(in the rows, 128 means zero)
The rows of X fall into a few groups, which share some directions, and each row is roughly a mix of its group's hidden directions.
X:
[[127  98  80  98 157 162 129 114 123 146 105 160]
 [138 143  97  94 152 168 159 140 110 119 171 133]
 [118 119 160 161  80  99  93 117 126 116 103 103]
 [119  93 161  87 138  90 121 154 147  99 142 147]
 [129 129 169 154  90 102  85 103 128 133  94 123]
 [ 98 141 119  90 123 157 121 131  80 102  96 153]
 [166 117 149 161 145 135 137 134 164 160 119  80]
 [158 143  94 109 117 134  93 138 122  70 148 113]
 [ 83 115 145 148 129 113 152 151  93  92 138 165]
 [ 90 139 138 150 133 141  87 117 175  99 121 157]
 [137 152  84 184 128 152 106 106 145 137 108 116]
 [128 143 126 129 196 140 130 100 175 128 140 133]
 [157  96 149 146 124  99 102 116 185 127 135 104]
 [174 144 163 176 135 141  98 123 123 113 102 138]
 [101 124 140  84  97 156 149 113 179 125 141 117]
 [110 124 182  92 167 123 124 144 125 163 114 148]
 [137  92  83 137 161 153 146 127 167 155 120 148]
 [120 128 113 166 156  72 118 139  86 119 119 147]
 [122 122 110 103  92 115 173 136 166 165 125 156]
 [105 119 126 121 115 129 120 146 190 139  87 164]
 [143 120  90 106 140 159 119 109 149 166  93 163]
 [143 149 151 187 154 123 117 110 134 154  89 139]
 [140 149 159 125 190 141 121 146 142 127 135 173]
 [ 75 123 120  85 116 176 115 111 127 143 136 117]
 [139 175 172 155  97 121 118 137 118 105 159 106]
 [ 87 132 114 104 128 111 111 127  94  87 141 174]
 [119 120 116 122  73 140 153 171 109  88 117 121]
 [131 128 118 140 169 121 107 170  74 158 131 134]
 [ 88  90 122 138 118 140 167 132 114 176 135 153]
 [109 118  99 105  81 130 174 144 132  99 155 120]
 [ 78 125 124 155 130 112 165 121 111  95 110 168]
 [ 84 123 100 138 169 123 158 108 160 163 120 123]
 [ 84 132  83  83 145 115 148 155 143 116 131 114]
 [134 136 160 124 196 133 125 111 174 128 131 137]
 [121 140 160 124 161  98 168 157 130 108 168 108]
 [ 82 109 109 108 164 124 148 107 142 178 139 129]
 [191 132 142 137 116  91 130 116 170 129 109 117]
 [115  96 101  86 130 126 126 108 122 155  87 169]
 [ 78 128  99  86 134 107 158 168 137 128 122 120]
 [176 141 139 168 108 144 104 129 126  78 115 120]
 [ 94 150 100 164 130 149  88 110 156  98 117 144]
 [ 91 145 104 162 137 151 157 109  89 104 154 143]
 [168 115 160 118  91 138 133 129 189 117 125 123]
 [174 106 141 119 129 104 164 132  98 155 143  88]
 [138 110 136  83  92 135  96  94 169 126 136 109]
 [114 115 122  82  97 146  99  85 149 114 156 112]
 [140 104 150 143 123 110  85 115 193 128 125 115]
 [ 95 125 114 152 173 134 155  97 160 163 112 124]
 [117 147 180  92 135 111 139 174 128 127  97 139]
 [162  94 164 137 137  98 109 124 177 124 144 106]
 [136 128 173 150  77  97 102 108 133 129 125  98]
 [ 94 129 123  86 120 137 117 130 106 118  65 148]
 [147 102 173 135 144 113 108 133 184 118 139  99]
 [105 115 154  92 143 105 140 148 123  85 150 171]
 [150 122 119 111 135 171 178 129 163 140 165 120]
 [166 180 156 158 115 126 136 105 145 106 104 118]
 [147 109 146 103  98  96 113  99 178 128  97 130]
 [153 162 107 102 123 159 164 145 161 144 162 116]
 [186 149 137 151 132  98 135 140 161 144 104 100]
 [136  76 116 159 101 118  96 101 143 139 112  97]
 [105 141  92  82 102 100 137 161 126 103 126 102]
 [ 84 139 110 136 101 126 132  68 144  97 124 116]
 [154 124 129  85 107 142  94 104 160 147 155  94]
 [122 130 113 104 150 165 178 148 117 105 171 130]
 [101 168  96 150 110 162 139 102  85 140 121 125]
 [153 124 133  88 105 157  93 112 161 149 144  92]
 [110 112 157 128 119  62 107 123 132 135  89 113]
 [148 141 116  96 120 165  92 108 137 146 147  78]
 [200 116 153 116 124 157 113 154 135 139 119 130]
 [140 110 144 104  94  98 114  94 175 111  96 127]
 [123 116 141  65 110 120 157 152 101 154 120 152]
 [123 125  70 159 120 144 155  93 151 114 155 116]
 [125 152 114 159 166 146 135 168  88 160 144 116]
 [111 107 149 171 156 108 131 147 111  86 153  99]
 [126  97 143  72 114  99 129 156 150 133 116 165]
 [125 116 124  78 154 115  92 143 103 173 106 128]
 [177  99 166 142 155 108 128 139 168 146 132 121]
 [173 107 144 129 128  95 134 111  93 146 159  88]
 [126 115 133 128 148  69 124 133 118 157  82 160]
 [ 72 122 105 129 118  96 101  82 116 113 116 129]
 [124 135 135 110 132 146 161 153 124 175  93 175]
 [ 96 159  76 151 104 148 115 104  97 131 112 125]
 [110 100 126 126 114 128  82  98  86 119  86 144]
 [136 162 168 161  88  90 116 137 138 123 145 103]
 [159 129 145 142 131 158 141 132 169 138 128  66]
 [154 120 145  94  93 177 121 114 165 113 141 109]
 [161 118 154 139 119  89 150 131 166 134  84 152]
 [178 100 148 101 152 113 140 164 143 161 116 137]
 [123 118 113 139 171 112 110  78 150 172 143 119]
 [ 87 135 116 154 157  68 131 150 111 147 127 134]
 [134 108 100 132  82 147  93  95 128 153  95 149]
 [132 154 117 169 145 150 141 110  90 112 152  82]
 [167  84 144 125 154  77 118 146 148 114 144 122]
 [100 132 133 113  85 143 113 115  94 120  88 171]
 [172 101 167 112 158 111 163 156 145 133 141 128]
 [126 145  95 106 146 178 164 148 118 120 154 157]
 [118 120 147 140 190 139 104 112 126 173 112 149]
 [110 123 149 135 139 132  92 135 188 131 103 169]
 [ 96 146 108 193 119 113 138 103 120  98 139 126]
 [124 154 119 192 148 127 143 111 143 149  88 131]
 [ 90 140 115 136 114  76 141  92 160 102 129 111]
 [ 73 146 107 156 132  76 133 118 135 118 139 106]
 [146 117 147 101  86 143 119 109 187 115 136 107]
 [120 105 148 166  68 113 112 119 129 112 127  93]
 [125 120 156 167  91  95  87 114 137 132  92 119]
 [182 115 139 149 134 128 143 126 144 155 132  71]
 [134 129  90  93 169 156 168 143 131 136 158 144]
 [180 106 132 115 122 105 151 130  98 168 137  95]
 [147 124 120 145 172 150 121 120  92 108 184 121]
 [129 152 119 174 163 139 150 172  92 140 140 123]
 [112  99 140 149 154 121 170 150 128  95 172 107]
 [183 111 132 140 127 115 154 124 118 163 135  78]
 [121 105 161 158  87 134 149 129 139 100 155  86]
 [158 129 173 158 141 132  81 120 108 143  92 131]
 [108 141 179 140 119  79 134 149 117  98 137  98]
 [114 121 110 126 166 115  98 149  64 147 134 141]
 [152 129 127 151  68 114 116 151 107  94 105 106]
 [123 137 137 130 157 140 159 155 113  87 177  95]
 [129 135 174 115 106 122 129 177 113 107  82 123]
 [126 114 133  78  95 154  99 101 161 120 147 104]
 [146 115 143  88  80 127 116 156  99  97 155 128]
 [132 125 149 160 113  90  80 112 144 147  85 126]
 [ 97 143 135 152 145 123 125 106  92  76 167 127]
 [129 118 113 165 110 117  86 105 187 124 113 123]
 [128 114 136 108  71 114 114 166  87 115 110 112]
 [199 120 147 122 134 154 108 159 124 152 129 127]
 [134 152 137 176 177 128 116 109 141 155  94 140]
 [127 130 122 152  58 123  85 112 117 132 107 125]
 [143 116 139  72 120 117 170 152  89 147 135 137]
 [106 124 142  84  98 166 152 115 174 125 141 121]
 [106 138 151 132 153 121 132 117  89  77 172 137]
 [126 117 106 150 112 125 101 126 195 140  91 134]
 [121 116 109 164 147 142 161  91 153 154 166 152]
 [175 136 151 183 130 149  99 119 126 103 110 135]
 [164 123 133 185 155 158  99  99 135 117 123 136]
 [129 135  91 110 173 108 119 130 122 160 112 179]
 [112 158  79 125 111 150 152 124  78 141 112 147]
 [121 149  66 145 100 143 112 110 103 147 105 107]
 [152 167 108 111 160 131 113 149 145  78 152 145]
 [110  77 115  97 143  97 150 119 146 156  98 145]
 [126 131 144 140  88 153 165 105 183 107 139 129]
 [111  90 173 153 127 133 139 148 112 170 106 154]
 [ 97 135 175  89 153 133 155 142 124 161 113 152]
 [151 109 154 110  83 134 122 108 189 119 126 126]
 [153 104 155 158 153 107 108 128 188 113 133 127]
 [ 87 123  79 121  99 117 180 133 135 135 142 121]
 [123  91  97 170  70 116 140 133 112 134 133 119]
 [112 143 111 146 175 120 141 162  71 141 135 137]]
Each list below has one row that fits no group; the rest each fit one group, if only roughly. Name that row.
    j930: [ 82 136 108 105 128 120 100 131 100  74 144 143]
    j530: [185 117 156 109 113 153 132 151 165 151 146 129]
    j238: [183  91 159 110 146 105 143 145 138 153 139 112]
    j366: [139 115 104 146  81 145 109  96 109 168  95 134]
    j106: [105 130 120 152 164 130 182 124 161 137 151 160]
    j840: [124 134  68 118 133 143 134  85 139 123 173 117]
    j771: [100  94 135 152  86 113 109 111  99 123  99 163]
    j580: [138 118 123 131  98 100 122 106 179 178 106 136]
    j672: [121 112  69 139  82 123 135 100 116 121 148 101]
    j785: [133 127 165 129  83  98  96 106 135 133 101  90]
    j609: [169 154 112 134 149 139  92  77 137 112 152 118]
    j359: [118 111  88 108 145 107  98 112 113 154  84 161]
 -> j366
    j788: [129 141  93 158 116 120  98  96 113  89 157  93]
    j94: [174 159 172 117  91 119 132 136 125  95 145 136]
    j717: [169 133 129 109 103 179  93 103 130 147 125 104]
    j329: [ 83 138 122 157 150 139 117 122 136  64 142 122]
    j386: [ 66 131 103 132 114 103 118  85 142 119 151 123]
    j44: [114 124 127 105 142  87  93 112 104 148  80 158]
    j321: [117 161  99 171  96 161 132 117  86 132 114 120]
    j616: [192 119 155 123 112 138 131 157 168 134 147 127]
    j314: [143 155 113 128 146 183 125 140 113  99 164  95]
    j85: [160 122 153 115  98 176 156 125 175 134 133 128]
 -> j321
    j248: [131 117  73 131 146 176 147 125 142 143 150 160]
    j931: [126 137 164 159  78 137  97 113 118 102 106  99]
    j43: [ 75 109 114 123 169 170 108 128 105 128 149 131]
    j65: [157 122 133  84 104 103  98 105 167 142 124  97]
    j953: [110  99 144 104  91 125 138 109 148  75 139 159]
    j9: [ 95 111 152 161 138 120 163 150 108  84 156 141]
    j784: [133 136  69 116 152 136 122  96 147 114 172 112]
    j3: [123 145  91 133 177 132 143 108 169 121 165 148]
    j687: [111  93  74 142  91 140 145 149 119 106 128 100]
    j796: [126 106 188 140 126 125 122 169 111 135  87 143]
    j593: [124 133 157  96  76 108 137 169 104 111 107 120]
    j480: [124 128 118 142  69 139 101 107 120 150  99 170]
    j71: [117 104 130 145  97 127  80  92  98 134  92 150]
    j432: [126 113 164  85 181 136 124 135 158 120 155 138]
    j652: [138 124  87 101 184 123 141 125 133 161 132 163]
 -> j43
    j33: [133 136 186 129 120 117 114 170 104 134  86 143]
    j15: [158 139 169 161 176 141 105 113 153 116 115 142]
    j509: [176 145 167 132 148 130  81 111 135  97 126 118]
    j390: [176 103 169  96 138  87 130 147 132 135 111 126]
    j109: [112 147 185 130 114 101 131 136  97  89 142 105]
    j19: [114 103 103 174 113 142 166  94 145 147 159 125]
    j639: [ 82 133 103 161 139  98 124 106  87  98 115 139]
    j611: [ 81 143 134 107 127 138 135 143 119 128 103 192]
    j541: [ 97 145 125  82 189 133 131 135 152 138 140 141]
    j365: [151 156 114 176 166 102 139 157  94 139 127 126]
    j668: [152 115 140  85 153 135 111 171 100 170 128 133]
    j36: [149 131 125 146 126 139 130 134 163 187  84 153]
    j215: [174  87 135 131 129  85 142 136 139 149 133  88]
    j35: [ 73 130 107 131 106 104 113  74 142 115 140 125]
    j765: [ 91 133 126 163 149  75 155 151 111 107 133 148]
 -> j390
    j682: [106 152 113 156 180 161 138 158 107 136 154 142]
    j241: [167 155 105 132  93 125  95 161 100  94 130 135]
    j622: [112 128 100 145 165 134 168 110 173 135 162 146]
    j532: [172 170 125 137 132 133 109  81 146  98 145 111]
    j284: [137 141 124 161 168 124 152 178  86 138 132 143]
    j54: [111 139  98  80 147 153 171 160 115 106 122 126]
    j485: [108 122 119 107 124  91 111 122  65 116 146 159]
    j839: [152 139 134 126 112 198 137 104 138 102 151 110]
    j300: [109 158 130  72 186 129 122 132 144 129 129 132]
    j488: [136 101 161  79 149  96 135 157 119 103 154 140]
    j382: [124 130 148  95 134 146 133 157 157 151  95 183]
    j567: [105 126 119 108 115 114 137 126  77 155 116 185]
    j969: [149 155 121 181 166 121 134 161  93 141 129 117]
 -> j682
    j308: [151 135 135 152 126 155 133 128 176 181  95 129]
    j934: [111 110 170 142 104 114 149 171 109 136  83 133]
    j333: [ 94 149 115 165 113 111 144  82 150  91 137 112]
    j890: [101 116 135  75 101 133  94  94 157 132 126 106]
    j709: [147 126  86 125 124 117 139  86 132 155 112  73]
    j484: [128 130 174 114  80 112 132 173 110 114 101 124]
    j935: [137 127 119 123  62 140 157 142 107  91 153 127]
    j974: [138 104 106 132  69 138 115 114 155 162  94 131]
    j286: [142 116 167 140  79 111 120 170 106 108 101 135]
    j356: [113 122 185 108 154 123 141 143 137 117 133 183]
 -> j709
    j153: [118 128  60 101 129 133 134 104 144 110 156 101]
    j344: [114 103 165 105  97 148 138 175  97 115 104 136]
    j448: [114 106 148 146 146  72  98 136 101 108 105 102]
    j565: [138 111 123 130  72 114 100 161 113  90 114 102]
    j190: [164 155 159 182  99 126 130 113 112 129  98 123]
    j550: [187 119 153 107 111 173 108 127 143 144 114 115]
    j368: [ 81 131 158 111 147 128 112 141 133 101 138 184]
    j948: [175 111 157 107 115 131  97 153 169 154 135 113]
    j612: [141 154  99 114 154 183 136 142 107 100 155 110]
    j684: [143 105 137  80 148 148 110 172 113 165 134 147]
    j627: [160 158 158 176 158  92 134 130 138 114 111 141]
 -> j627
    j467: [163 129 146 162 152 116 126 123 135 126 185  90]
    j774: [111  93 128 107 121  93 133 108 135 162  86 168]
    j781: [ 90 165  98 139 123 150 134 113  74 110 132 145]
    j758: [123  85 170 139 142 140  99 130 181 108 134 131]
    j345: [149 142 133 184 148 123 177 156 122 116 143 145]
    j911: [137 114 110 154 134 156 164  90 174 118 157 115]
    j394: [180 119 162 116 114 152 160 149 166 139 146 131]
    j666: [ 98 131 151  94 142 122 163 147  90 100 150 159]
    j29: [102 122  90 152 104 117 179  96 137 149 152 124]
    j281: [112 153 120  65 178 127 107 128 137 120 125 113]
 -> j758
    j207: [128 120 100 120 111  91 125 107  77  93 163 119]
    j710: [103 118 100  96 150  97  85 128 134 143 100 164]
    j59: [ 78 109  80 106 104 123 163 150 123 132 136 121]
    j944: [ 73 142 122 126 141 130 111 128 109  67 147 129]
    j260: [ 87 129 103 125 144  97  96 109  75 130 107 133]
    j506: [134 147 191 111 151 134 129 163 129 140 102 157]
    j152: [ 91 112 131 101 125 107 131 194 117 125  99 128]
    j283: [ 80 113  87 106 113 108 138 132 107 168 128 103]
    j661: [ 83 105 109  87 140 123 162 115 161 133 143 101]
    j144: [122 142 118 172 115 100 158  85 152 101  98 123]
    j755: [ 99 154 157  75 129 103 153 166 134 137 117 134]
 -> j710
    j979: [120 132 115 122  78 146  95 104 105 133  99 173]
    j391: [157 133 147 125 157 138 141 197 104 148 129 136]
    j900: [184 111 166 123 128 122 133 168 155 154 140 132]
    j404: [149 112  86 146  96 188 128 113 132 134 149 124]
    j714: [100 105 151 145 142  68 116 144 106 101 113 107]
    j136: [134 106 146 136  70 125 102 116  84 130 106 102]
    j253: [127 112 179 134 120 120 129 173 106 141  80 141]
    j476: [148 125  96 147 103 161  81  97 119 150 110 154]
    j112: [160 153 163 185 102 128 126 120 116 133  94 130]
    j854: [166 101 156 101 102 174 122 107 140 152 122 106]
    j737: [109 150 156 120 170 131 166 166 153 127 117 161]
    j466: [113 102 133  82  92 151  96  96 149 100 126 121]
    j401: [115 136 152 103 172  72 150 143 129 137 108 150]
    j287: [134 115  81 123 160 182 151 144 118 121 153 144]
    j232: [114 151 190 105 139 129 154 158 133 144 110 154]
 -> j854
    j481: [110 151  89 154 124 124 121  90  95  90 153 110]
    j58: [ 96 111 155 149 143  72 115 141 101  98 118 112]
    j596: [132 159 107  88 153 148 147 146  98 123 163 163]
    j959: [ 89 118  94 157 175 121 127 120 146 160 102 115]
    j121: [117 152 107 106  95 171 148 138 121 144 114 179]
    j886: [100 123 101 135  78 127 141  70 133 116 127 109]
    j957: [ 90 130  93 144 153  84 111 121  84 120 111 129]
    j872: [118 111 100 112 167 127 184 160 147 120 153 120]
    j84: [114 108 126 104  97  99 134 109 140 164  92 174]
    j644: [122 115 129 112  97  96 131 107 171  73 149 127]
 -> j886
    j468: [155 155 160 189 123 136 131 122 125 129  88 140]
    j174: [119 114  91 113 160 128 184 155 154 132 155 123]
    j922: [162  94 156  77 122 103 149 152 118 151 139 137]
    j628: [163  96 130 120 151 110 161 164 149 150 168 122]
    j705: [130 147 122 130 169 133 148 190  88 144 131 129]
    j87: [102  87 156 113 111  77 141 113 131 143  96 146]
    j896: [ 88 164  96 159 110 169 115 106 120 129 106 130]
    j82: [125 135  87 134 107 122 160 114  65 141 140 109]
    j157: [165 137 122 121 148 106 115 124 175 157 126  78]
    j798: [119 117 145 155 136  65  89 123 115 123 100 109]
 -> j628
    j489: [123 145 189  93 154 126 128 160 125 135 101 146]
    j409: [119 154 143 124 128 168 170 158 130  88 162 115]
    j744: [128  78 153 109 145 120 106 127 175 109 106 155]
    j146: [150 160  78 147  90 122 145 111 143  93 138 114]
    j633: [ 73 140  99 149 135  93 109 105 102 112 115 108]
    j554: [126 141 124 150 148 182 147 163  84 140 153 124]
    j280: [177 134 154 151 157 143  92  94 132 119 157 132]
    j883: [140 112 102 167 163 148 114  75 147 139 148 134]
    j552: [ 99 119 108 111 154 129  86 138  71 152 137 139]
    j646: [161 122 117 133  84 137 113 148 113  70 132 104]
    j167: [107  84 137 119 104  80 133 111 140 156  96 151]
    j171: [154  96 161  80 142 100 152 162 121 125 145 128]
 -> j744
    j453: [134 127 132 152 117 179 162 143 145 100 167 100]
    j954: [100  95  85  81 154 128 116 137 129 133 164 122]
    j34: [119 140  90 129 175 138 145  94 174 113 148 129]
    j290: [150 164 141 166 163 111 109 117 156 122  83 122]
    j424: [ 99 124 122 148 163  92 129 154  88 157 112 159]
    j605: [157 141 117 181 138 154 142 115 166  90 142 131]
    j859: [130 143  61 107 135 123 116 116 139  97 162 110]
    j794: [125 110 140 144 172 114 102 119  85 102 153  92]
    j536: [ 97 133 166 108 151 137 137 150 138 124 120 191]
    j924: [150 120 152 106  79 120 105 145  96 104 103  95]
    j307: [149 157 150 126 131 135 166 164 126  76 158 131]
    j224: [163 141 107 169 102 145 139 107 151  82 139 110]
    j960: [103  96 131 117 106  76 149 122 140 151 110 170]
    j27: [158 137 166 107 128 134  92 168 116  84 118 141]
    j295: [118 113 147 163 136 117 150 142 112  90 180  97]
 -> j307
    j691: [ 99 144 134  92 131 129 128 128  85  98 150 177]
    j456: [137 151 130 136 151 169 126 141 115  87 162  82]
    j728: [118 132 133 122 130 126 148 134 100 175 100 190]
    j980: [107 142 115 154  99 120 147  83 155  80 139 113]
    j571: [136 104 149 121 162 140  62 142 114 110 104 119]
    j635: [113 124 100 103 151  96 105 118 106 154  87 167]
    j99: [101 143 115 136 103 171 153  91 134  89 157 117]
    j618: [190 104 141 117 151 112 162 157 137 140 133 106]
    j156: [145 121 128 127 161 139 112 164  88 184 116 140]
    j495: [113 136  79 106  92 127 143 116  71 125 131 123]
    j692: [147 103 149 144  97 107  96 100 139 129 114  74]
    j354: [ 88 123 109 135 155  86 101 134  82 125 102 133]
    j410: [178 124 157 118 112 180 151 148 156 133 129 133]
    j626: [105 131 117 160 181 134 157 118 132 174 126 105]
 -> j626
    j186: [117 142  79 120  99 125 171 129 153  96 158 114]
    j643: [176 152 130 168 113 137  98 140  94 121 109 156]
    j973: [186 117 149 109 114 178 127 145 151 142 124 117]
    j556: [ 85 102 137  82 107 146 122 108 125  97 119 162]
    j587: [ 75  96 119 148 141 101 176 124 112 123 119 144]
    j120: [141 133 146 138 193 132 159 146 166 133 144 111]
    j958: [131 131 105 125  71 142 112 111 141 156  94 167]
    j288: [ 94 152 102 173 128 156  91 105 150 115 110 120]
    j789: [132 139  92  97 169 124 154 131 114 160 146 171]
    j64: [123 137 142 127 183 126 130 129  84  95 168 112]
    j681: [ 76 136  97 140 146 103 112  99  89 116 104 120]
 -> j587
